Turns in one plane each, and the order they were made in; the first pair answered:
Y:
[ 28  -2 -10   7   6  -2   5 -17  -9  -9   4 -11 -10  13 -13  -5   6   2
  -8  -3  -3  20  11 -11  -1  -3  -1  14   1   6 -11  18   1   5  -7  -2
   1  -2] -> [ 22   3   2  12   0   2   0 -19  -2  -4   0  -9  -6  23 -20  -8   7  -1
  -6  -4   0  29  -2 -13   1 -16  -5   4   8   6  -5   7   0  -2   3  -1
   0   5]
[-10   0   6  19   8 -11 -10 -14  -2   0 -12 -10 -21  10 -16  20  -3  14
  -8 -18 -10  29  -6   5  15 -20   7   4   1  10  15  -1   8   9   6   6
  -9  13] -> [ 15   9   5  -8  -9   6   7  -9  -4   7   6  16 -14   2 -13  -4 -11   8
  -6 -35 -18   4   3  -1   9 -13  27   0   0   4   2 -12   6  -3 -15  14
   5   9]
[  6 -13 -19 -15   4 -22  27  -7   5  -1   6   4   9  -7  30  10   3   2
  -3   7  -5  -7   1   8  -7  15   2   6  -2  -3 -13   0 -15   9 -13 -10
 -20   4] -> [-17  -6  -4   3   5 -18  14  -8  10   3  -4 -12  13   3  14   9  13   1
   1  11   4  17 -19  11  -1  -7  -7 -10   9  -6   8 -13 -13   6   6  -8
 -32  11]
C:
[ 31  -1 -18   1  -6 -13   9  -8   0  -4  19  14  -2  -3   8   9   3   2
 -10 -12 -13  10  13  -6  -4  16  17  20   4   1 -17  10  -4   7 -23  11
   1 -13] -> [ 16   1 -16  22   6 -28   3 -16   6 -11  11  15  -4   4   4  12   7   4
  -1 -10 -14  25  11  -2   1   5  17  21  -2  -2 -10   1  -6  18 -12   5
  -7 -11]
[ -3 -12  15  17  12 -13 -24 -20   9  -7  -1 -11   3  11 -11  14  12  -8
  -1  18  10  20 -16   2   5 -18 -23 -16  33   9  14   6 -15  10  18 -10
 -35  -6] -> [ 30 -17  10 -17   0  15 -18  -6  -3  -2  10 -14   7   1   3   3  12 -28
 -18  12   8  -7 -17  -3  -3   0 -24 -19  42   9  -2  20 -12 -12  -1  -1
 -27 -10]
[ 48 -17 -22   7   5 -23  -2 -13 -10  -3  21  18 -14   7  -2  -3  15  14
   2   1  -8  14  -7 -11 -20  25   0  10  -7  13   0   9  -6  15 -17   5
 -15 -13] -> [ 37 -13 -19  16   4 -28  -2 -15  -6  -1  17  14 -15   8  -6   0  13  13
   2   3 -12  23  -9 -13 -20  18   0  10  -9  15   6   5  -6  20 -12   5
 -18 -12]
[ 13   1   5  -4 -14  11  23  10 -13 -21   3  -6  -2  -1   1 -12   9  -7
 -12 -14  -4  -4  12   9  -7  22  14  11  -3  -3  -8   6  -1  -9  -9  13
  20   5] -> [ -8   3   8  10  -9  -8  22   0  -6 -19  -2   3  -8  -1  -1   0  14   4
   4  -9  -2   8  23  15   1  13  20  15 -19  -1  -2  -5   1   8  -6   2
  19   8]
L:
[ -4   2  32   6   0  27 -13   1   9 -14   5   1  -1  -7  -6 -14   0   4
  -9   2  10   8  -2  -8  -9  -8  -8 -19  -7  -5  10  -9   6  14   0   1
  10   7] -> [  2   0  29  14   5  15 -13  -1  11 -17   5   5  -1  -1  -7 -13   3   9
  -8   2   8  19  -2  -9 -11  -1  -5 -13 -14  -1  14  -8   6  18  -2   3
   9   3]
[ 17   3  -1 -11  -9  -1   4   5  -7  -8  -6   3  26 -20   3  -5  -8  -5
  -6  -8  -3  16   9   6  -4   9   9  14 -17   1 -20  -7  14  11 -25   5
  15 -11] -> [  1   7   5 -14  -7  19 -15  14  -5   2 -19 -21  30 -22   3   4 -14 -16
 -14   1   5  13  -8   4   6  -5 -14   1  -1  -3 -11   0  16  -2  -6  -1
   2  -4]
[-31  11   6  -6  12   9  -7  10  10  14 -13   3  -9  -8   8  14  -5 -19
  11  21  13 -15   2  12  12 -23   1 -21  -5 -12  -4 -10   5  -3  15 -15
  -2  16] -> [-14   4  -5  25  24 -25  -5  -9  10  -1  -5   9 -18   7   1  20  10  -7
  13  19  10  19   1   9   5 -11   3  -4 -15  -4  -3  -3  -1  22  14  -5
  -6   6]

(2 to 4 turns a pair)
[ -9 -11  -7   9  18 -30  -4 -13  18   8 -10   8  -8  -7   0  19   8   0
  10   8 -14   8  13   7   3 -17   9  -5   0  15  -5   1 -11  25  10  -7
  -1  -3] -> [-24  -5  -2  -9  16 -10 -12  -2  21  16 -18  -8  -1 -12   5  16  -1 -12
   6   8 -13 -10   8   9   8 -25   2 -16  11  12  -6   1 -11   8  13 -12
  -6   3]
L L
[  1   7  15 -18 -21  36   8  22 -11   1   7 -14   5  -3  -1 -12   7 -15
 -14 -12   4 -21  -2  -2  -8  12   0  -4   7  -7 -10  -5   1 -30 -10  12
  19  10] -> [  2   6  20 -17 -18  38   0  22  -9   4   0 -19   6  -3  -3 -13   5 -17
 -18  -8   6 -18  -7   1  -2   8 -10 -10  12 -10  -9   0   1 -31 -10  11
  18  11]
L L L
[  8 -16 -17   9  -1 -30   2   1  -1  -3  -1  26 -29  -4  -9  15  -4  25
  19   5  10  21 -13  -3  16   0  14  10 -18 -11  -3 -16  -2  36  -4  -1
 -14   1] -> [ 10  -5   0 -32 -18  16 -10  19   4  21   7  24 -17 -18  -8  -6 -21   6
  15  -8   3  -8 -23 -12  18 -15   9 -18   5 -22  -9 -24  -4  -1  -6   8
 -11   6]
L L Y
[-19   2  28  29  -6  -7  -9  -2  15   8   2   0   4  15 -23 -23   1  -9
   4   2  14  38 -19  11 -10 -15   1  -9   4 -10  10 -25  -2   5  15  17
  -7  13] -> [-15   8  35  -9 -24  25   1  16  13  12   9   6  11  -5 -15 -33 -10 -23
  -1  -8  14  -2  -7  10 -11  -6   6 -11  11 -13  -5 -26   6 -21  -2  15
  10  14]
L L C
[-19  22  -1 -14  -7  16 -34  -1  30   3 -12 -13  23  -1  -9   1 -20 -24
  14   9  28 -14  -6 -16  17 -24  -6 -33  27   8  -2  -7   8 -19  19 -21
  -6   1] -> [ 22  21 -11  12 -10 -13 -15 -21  33 -11  16  34  14  17 -27 -11 -12  -5
  22 -14  10  25   0 -26  -4  -3  23 -23   5  15  -3 -18   0  10  -8   2
  -1 -10]
L Y
[  5  -6  11 -33 -10  51 -27  23 -13  21 -11 -18  -8  10  24  -7  -6   8
 -25  -5 -10 -20 -13  -2 -30   9 -25 -23  46  13  13  -9 -14 -24  15  14
 -13   9] -> [  5 -11   6 -23  -3  48 -33  17  -8  22 -10 -23  -8  17  22  -4  -5   7
 -30  -3  -9 -14 -20  -1 -26   7 -29 -26  49  11  19  -7 -19 -21  16  16
 -16   8]
L L L
[-11  -2   5   6  14 -11 -17  -9   7   1   2  17   3   3  -9  -5  -4  22
  26   1   1  21 -25 -14  -5 -23  10 -18  10  12  17 -10  -9   3   0 -16
 -14  -9] -> [ -2 -14 -15  -2  20 -27  -8 -13  -4  -6  -3  16  -2  -9   5  10  -4  27
  25   6   0   8 -11 -16  -6  -6   8   2  -2  23   3  10  -4  13  -4 -28
  -9 -22]
Y Y
[ -1 -12   5  25  -3 -29  -7  -6  -4 -19   6   0 -28  19 -17  23   3  13
  12  -1 -17  16 -23   5   1  -3  -9   1  26  24  -4 -11  -7  -1   2  30
  12   3] -> [-16 -12   5  11   3 -12 -15   8  -5 -15  -5 -26 -21  10  -8  34  -2   3
   7  11 -11  -5 -25  13  12 -10 -26  -4  37  23  -6  -2  -2 -11  14  18
  10   7]
Y L Y Y
[  0   6  31  -8  10  32  -6  18  24   3  -9 -22  -7  -9 -10  -9  -6 -38
 -25 -20  14  -3 -28   3  14   3   5 -27  13   2  -8 -17  -8 -34  -9  34
  -4   3] -> [  3   8  25  10   4  -9  23  -2  28 -14   2  23 -19 -10 -10  -9   3 -13
  -2 -30   6   7   4  12   5  17  42   0 -25   3 -12 -34 -12  -5 -20  36
  12  -8]
L L C
[ 24  -7   0   0 -17 -28   4   9  -2  -4  25  53  -3 -12  -6 -16  -8  -4
  11  10  11 -20  30  -9  29  29  29  11   8  11   5  11  -5  -3  -6   6
   4   2] -> [ 22  -5   1  -6 -20 -19   3  12  -4  -2  25  51  -2 -14  -3 -19  -9  -8
  12   8  17 -32  29 -12  30  27  28   9   7   9   7   9  -5  -8  -7   7
   4   5]
L L L
[-25  13  25  24   7   4  -1  10  -7  -3 -15  -3  10 -23  -6   6   0  -1
  20  22   7   5 -19   7  16 -40  -3   8  -9 -24   6   4   7   4  36 -20
 -13  26] -> [-15  10  16   4   0   0  24  14 -17 -12  -8  16   8 -43   6   3   1   2
  28  17   0 -21   8   9  10 -17  16  21 -28 -19 -11   7  12   6  17 -22
   7  22]
L L Y
[  7  13  -3  16  15  10 -21 -10  14  29  17   7  14   3 -21 -21  -1 -15
   3 -14  -7   0 -33 -11 -10  -8 -14 -22   4  22  13 -10   4  -9 -12  16
  -2  11] -> [  9  20  -1   2   3  14 -12  -7  16  23  17  20  14  -4 -17 -26  -8 -14
   7 -20 -10 -16 -26 -11 -13  -3   2 -23  -6  23   5 -15   4 -15 -19  17
   7  11]
L L
[ -5  -2  13  56  15 -33  12 -14  12 -24   7  14 -10  30  -6  -8  16  28
   0   2  -6  33  23  11  -1  23  18  13 -29   4  15  -9 -10  45   5  21
   6  -2] -> [-63   0  28  29  21   5 -10  12  12  -8 -29 -39   3  11   8   8   7   9
  -5  30  15  -4  11  20  27  -6 -21   0  -8  -6  21  -2   4  12  33 -11
  -3  14]
Y L Y Y
[-23   5  18  25 -11  -9   2   4  -5 -16 -14 -20 -19  17 -21   2  27   0
 -14   6   5  18  -3   8   0   3  -4  15  -3  -8  20 -14  -2  -4  -5  12
   8  17] -> [-28  15  25   9 -19  11   4  20  -6 -11 -20 -21 -13   5 -15  -3  19 -10
 -10   3   5  -6   0  11   5  -5  -9   8   4 -11  17 -16   0 -17  -7   6
  15  20]
L L
[ 34   9   1 -17  -8  21  12   8 -23   3  26   9  -2   0  -2 -22   7   1
  -7 -19 -13  -6 -13  -2 -13  14   6  11  10  -2  -5  13   1 -16 -21  14
  -1  -5] -> [ 32   1  -9 -18   5  20  -2   8 -26   6  12 -16  -4   0   8  -6   9  -4
 -19  -3  -8  -3 -23  -3  -2  13 -15  11  18   0  -3  31   6 -12 -10   4
 -13  -9]
L Y
[ 22 -21   7   9   5  -2 -12 -11  -8 -24   8 -22 -10  17   0   6  22  -9
 -15   4   5  27 -19  -3  -8  19 -11 -10  17   6  10  29  -5  -2   2   6
   2 -17] -> [  6  -9  17 -22 -10  29  -9   7 -10 -15   4 -23  -5  -2   4  -1  11 -22
 -12   1  10 -13 -14  -2   1  11  -9 -18  24  -2   6  22   3 -27   1   0
  10  -9]
L L
[ -8  20 -13   4  31  -4   0  11  17   0 -20   5 -20 -16  -2  18 -20  23
  17  25 -18  23  18   0   6  10   1  20 -18   7 -25   7  -2  23  -8  -9
  25 -15] -> [-19  19  -8   4  37   3 -14  17  22  10 -28 -18 -16 -11  -2  24 -18  20
  13  34 -13  26   6   1  12  -2 -13  11  -5   4 -18  12  -2  12   5 -11
  14 -12]
L L
